Each row is where one point has got to under a steady rotation. How many steps took it there?
The counts run from 0 to 497.
120 126 147 136 119 136 104 126 147 125 112 157 131 126 145 178 107 114 150 150 167  98 125 133 166 127 110  92  78  94 127 130 133 117 162 133 119 152 112 143 106 101 117 151 115 -> 339
133 112 100 145 118 115 142  99 125 106 139 109 148 133 150 129 138  98  99 121 158 119 158 134 145 122 142 140 122 164 174  99 124 126 115 115 106 125 116 123 128  84  79 178 122 -> 483
106 146 144 150 135 114 140 134 116 134 154 135 118 169 134 107 108 106 111 102 116 115 149 109 103 124 132 171 150 176 174 119 121 143  84  98 130 129 114 145 112 136 144 133 157 -> 256
128 129 144 106 103 127 136 136 118 162 165 125 123  91 130 127 141 119 123 144 127 143 115 151 120 131 137 193 103 139 151 149 115 141 128 120 103 145 141  83 116 164 182 164 118 -> 488
105 126 113 102 146 125 175 100 138 116 160 135 123  98 135 107 151 136 114 108 112 117 155 133 119 129 163 198 130 151 112 147 152 162 109 128 119 148 129 133 150 161 134 129 155 -> 438
172  82 163 138 124 135 110 149 113 138 113  95 120 105 127 137 147 140 160 137 114 126 107 124 110 142 114 160 131 138 133 146  87 129 134  98 130 118 146 132 145 178 161  92 154 -> 123
177 120  87 167  98 131 113 151 125 159 140  96 116 124 149 147 134 105 131 125 162 159 103 135 119 135 129 103 149 126 140  94 107 105 126 124  93 136 117  91 124 116 114 173 107 -> 79
122 111 133 114 101 149 113 135 120 108 135 129 120 113  82 143 147 129 125 155 128 110  99 122 150 128 151 140  99 122 144 171 133 121 165 103 145 132 167 105 108 153 142 143  61 -> 15
164 141 146 169 133 141  98 150 134 124 133 144 146 108 122 125 102 155 152 149 152 142 118 114 114 144 136 164 126 126 157 140 150  71 161  97 159 119 155  88 136 127 117 139 100 -> 107
151 132 139 138 115 170 116 131 100 127 100 106 120 118  99 132 165 154 139 149 132 162 106 143 138 121 128  90 161  95 118 150 109 131 110 126 147  97 134  94 122 155 153  92 106 -> 173
 95 137 145 117 137 143 148  91 159  85 116 154 129 139 148 152 131 133 124 102 149  76 153 117 163 154 139 114 126 115 124 140 154 131 132 122 136 129 122 175 138 130 120 125 166 -> 389
149  99 103 123 145 109 144 120 120 114 116  73 114  71 104 152 183 127 116 148 106 112 114 123 115 117 149 140 131 152 111 139 110 158 117  90 141 128 142 134 150 158 118 133 112 -> 120
 97 138 137 131  82 143 161 111 129 129 142 145 118 182 141 122 123 109  82  87 159 103 147 144 143 119 143 147 149 135 174 107 127 148 130 130 107 143 137 125 120 143 140 155 148 -> 10
127 141 126 149 101 122 136 100 138 118 133 136 147 100 167 145 139 120 109 109 168 137 131 162 178 149 118 129 137 115 169 103 135 117 111 132 124 107 141 109 116 125 107 187 137 -> 236
128 113 136  70 120 150 154 150 118 159 140 144 127 111 121 114 140 115 118 115  89 128 128 125 115 118 159 151 121 118 132 150 106 177 155 126 148 128 142 119 148 178 168 140 123 -> 242
132  89 134 129 151 119 141 100  99  82 121 114 125 149 142 140 166 146 127 137 121  93 167 140 100 103 125 104 141 132 106 127 156 149  97 144 127 127 115 149 116 126  74 105 108 -> 299
162  89 113 148  94 121 102 151 105 135 146 102 126 156 151 131 134  88 146 105 130 109 126 103 113 152 127 104 126 152 175 106 108 101 136 118 101 124 109 127 114 118 116 158 134 -> 77
123 138 155 143 124 149 101 132 145 119 126 163 125 150 137 162  90 103 155 130 167  92 122 111 165 136 133 102  82 101 129 141 134 105 178 127 129 158 130 148 112 109 126 150 123 -> 338
141  91 119 132 108  91 119 146 140 130 120 104 140  80 115 143 148 114 111 134  85 131  97 107 137 158 107 135 104 163 171 132  83 135 119 103 141 102 139 131 119 163 133 156 134 -> 395
117 120 122 133 117 120 158 122 110 133 139 121 114 165 130 105 156 145 109 101 111 134 141 138  87 126 116 122 181 122 112 110 133 155  70 170 121 129 109 123 121 158 130 103 140 -> 100
108 133 135 130 144 115 129 137 152 147 174 141 131 126 134 134  93  87 147 140 109 135 146 124 121 126 130 173  74 155 122 149 114 143 109 131  92 178  96 130 129 113 147 150 159 -> 412
131 153 140 133 137 146 135 150 129 132 129 123 115 155  89  96 112 160 103 124 145 146 135 119 112 120 148 199 151 146 153 130 127 136 128  98 137 151 151 110 144 160 160  99 114 -> 332
168 110 134 146 126 140 134 172 125 134 124 117 108 162 117 111 114 126 184 103 143 161 124 101 121 158 106 126 150 108 104 113 103 117 101 156 116 146 107 123 133 154 113  95 158 -> 126
118 185 118 158 140 140 126 135 136 127 107 130 133 149 111 121  97 132  75 137 168 147 139 121 149  95 142 116 140 127 174  99 140 123 129 113 140 122 147 126 127 102 111 149  98 -> 132
162 100 107 158 101 114 115 153 116 115 159  92 122 166 133 119 130  89 142 102 111 108 124  78 105 146 128 112 126 161 158 110 108 104 127 119 108 127 119 147 132 141 105 138 154 -> 76
116  92 151  85 100 177 146 127 114 118 114 158 127 149 133 137 148 127 156 122 141 104 141 141 141 127 128  93 114  73 101 139 134 149 155 167 120 141 122 131 114 143 136 116 120 -> 493
150 146 123 160 162 118 104 134 121 116 161 127 133 137 137 110 113 152 156 144 107 127 148  92  69 132 125 157 122 154 104 157 158  91 122 123 109 135 115 138 150 134 143  91 153 -> 229
133 143 150 143 158 144 133 146 124  98 120 157 133 184 104  92  98 155 134 109 116 137 166  98 118 120 136 145 152 127 136 124 144 130 120 141 169 130 123 149 138 124  99  77 138 -> 178
135 100 139 145 129 123 135  95 123  96 130 118 131 103 119 148 139 143 115 159 162  99 134 150 133 119 146 194 100 156 160 144 135 125 142  95 110 159 150 115 121 126 115 151 111 -> 211
102 157 128  93 131 176 148 108 135 110 127 153 146 157 108  97 115 148 114 110 137 131 164 112 147 113 163 160 129 116 132 145 148 142 153 137 125 142 140 127 161 133 162  97 137 -> 86
110 124 152 114 122 130 149 101 143 109 161 149 166 128 136 122 126  97 112 114 103 116 153 133 150 126 131 150  98 159 171 143 116 153 127 134 127 126 133 147 157 140 140 139 190 -> 164
145 138 137 140 151 142 106 158 150 152 126 168 145  79 139 124  94 136 168 146 130 167 131 114 118 155 125 174  93 125 121 154 138  98 132 128 154 137 120  92 127 109 121 144 113 -> 109
131 108 118 164 123  78 145 119 166  89 129 108 129  78 111 159 146 129  89 132 113 117 107 112 148 133 122 121 110 143 152 116 128 134 126 122 139 130 153 144 132 163  82 150 140 -> 393
111 183 119 122 151 141 119 154 106 140 109 122 117 175 149  95 102 121 127 120 143 147 161 101 133 121 105 116 139 123 126 115 136 129  98 136  82 121 103 148 123 115 167 113 157 -> 204
123 110 131 138 107 145 145 120  88  94 135 128 114 186 133 104 159 136 119  86 129 102 143 114  97 131 156 115 184 133 152 116 149 123 112 123 144 102 123 119 109 152 113 114 113 -> 102
170 136 117 155 125 157 118 131 151 139 105 137 153 107 142 124 110 159 141 135 172 196 143 146 134 147 118 132 131 110 122 116 120  99 131 152 123 131 125  86 155 101 121 118 115 -> 356
108 110 131 119  95 141 136 109 115  89 102 108 134 119  82 136 178 168  95 144 124 124 119 147 147 135 118 117 139 116 144 134 129 134 117 131 125 100 157 106 101 165 132 116  93 -> 420
154  62 117 111 122 120 129 162 137 105 100 113 132 110 105 138 143 126 136 126 107 114 120  98 134 132 134 126 110 128 144 112 115 130 163 129 150 121 148 138 125 143  68 139  87 -> 196
 94 176 145 120 138 149 119 128 156 143 135 177 142 115 165 123  86 107 138 109 125 143 154 105 162 152 120 114 109 113 129 152 134 126 130 145 137 118 104 144 137 122 168 131 170 -> 112
